Each row has a name. Each piece below is followed by the name of the row it came from, unless a question asks for something else. Each question is about the rows just above it.

q247: [  5  -4 -19  -3  -2 -28  22 -12   1  -7 -30  -1  -4  11  -1  -3   6   3
 -27 -17  -9  -8  19   5  52   6   8   2 -23 -13  10]
q81: [  5  -4 -19  -3  -2 -28  22 -12   1  -7 -30  -1  -4  11  -1  -3   6   3
 -27 -17  -9  -8  19   5  52   6   8   2 -23 -13   7]
q304: [-27 -17  -6  -8  19  57 -13  18  -2  -8  -3  -3  -3  -1 -17   0  -5 -21
  -3  46  -8   2 -31 -18  -9  -9   0  -1  37  12   7]
How many entries does [-27 -17  -6  -8  19  57 -13  18  -2  -8  -3  -3  -3  -1 -17   0  -5 -21] have?  18
Number of entries in [  5  -4 -19  -3  -2 -28  22 -12   1  -7 -30  -1  -4  11  -1  -3   6   3
 -27]:  19
The row with [  5  -4 -19  -3  -2 -28  22 -12   1  -7 -30  -1  -4  11  -1  -3   6   3
 -27 -17  -9  -8  19   5  52   6   8   2 -23 -13  10] is  q247
Count the entries of [  5  -4 -19  -3  -2 -28  22 -12   1  -7 -30  -1  -4  11  -1  -3   6   3
 -27 -17  -9  -8  19   5  52   6   8   2 -23 -13   7]:  31
How many entries does [  5  -4 -19  -3  -2 -28  22 -12   1  -7 -30  -1  -4  11  -1  -3   6   3
 -27 -17  -9  -8  19   5  52   6   8   2 -23 -13] have?  30
How many entries does [-27 -17  -6  -8  19  57 -13  18  -2  -8  -3  -3  -3  -1 -17   0  -5 -21
  -3  46  -8   2 -31 -18  -9] have?  25

q247: [ 13 -15 -14 -12   6  21]
q47: [-14  -1  -7  55  -6  -7]
q477: [ 22  -2   4 -29   5   7]
q215: [-14 -15  -7  55  -6  -7]
[-14  -1  -7  55  -6  -7]  q47
Number of entries in [-14 -15  -7]:  3

q890: [  5  -1 -12   2  -4   3  -1  -2 -18  -6  -7  -1  -1  -7  -8 -12  -6  -9
  -5  -7 -15 -10   2   1  -8  -4   1   1   3  -9  -9  -6  -5   0  -5   1
  -1   0 -11  -8 -14  -9  13   3   2   6   7   2  -8  -7]
q81: [  0   1  -9   0  -2   1   0   1  -5  -6  -7  -6  -6  -5  -7  -9  -6  -3
  -2  -7 -11  -8  -1  -3  -7  -6  -4  -4  -1 -11 -11  -1  -1  -8  -5  -3
 -12   0  -5  -5  -3  -7   0  -1  -1   0   0  -6  -7 -11]
q557: [ 4  0 -1  5 -3  2  1  3  5 -5 -4 -3 -4  1  0  5  2  2  0  5  5  5  0 -4
  5 -4 -3 -3  1 -4 -1  2  6 -5  4 -2 -5  1  2  7  6  4  1  2 -1  0  1 -3
 -5 -7]
q304: [ 25  -3  -9  23 -21  14   2   5   3 -20 -15  -5 -18   8   1   8   3   1
  -5  10   8  11   4 -14  10 -18 -12  -9  15 -15  -8   3  14   2   9  -7
 -13   6   2  14   6   7  35  20   2  20  20  -4 -22 -23]
q604: [-13  -3  36 -11  15  -6  -5  -6  27  28  27  22  25  22  31  34  26  14
   5  26  44  31   1  19  25  24  18  18  -4  37  41   2   2  23  18  10
  38  -6  18  16  17  27  -7  -3   1  -5  -3  16  32  39]
q822: [  6   2 -34   4  -9   3   3   4 -28 -21 -24 -19 -19 -25 -32 -37 -27 -15
  -4 -30 -47 -34  -3 -13 -28 -18 -13 -13   0 -34 -39  -4  -5 -23 -20  -8
 -35   3 -19 -20 -18 -29   1  -3  -1   1   0 -15 -25 -33]
q796: [  6   3 -41   5 -22   3   3   4 -38 -35 -32 -30 -32 -32 -40 -43 -32 -20
  -6 -35 -53 -38   0 -23 -31 -29 -22 -21   0 -42 -49  -3  -9 -31 -21 -12
 -45   4 -21 -26 -26 -32  -2  -2  -1   2  -3 -18 -40 -45]
How many entries does [-13  -3  36 -11  15  -6  -5  -6  27  28  27  22  25  22  31  34  26  14
   5  26  44  31   1  19  25  24  18  18  -4  37  41   2   2  23  18  10
  38  -6  18] have?  39
[-3  2  1  3  5 -5 -4 -3 -4]  q557

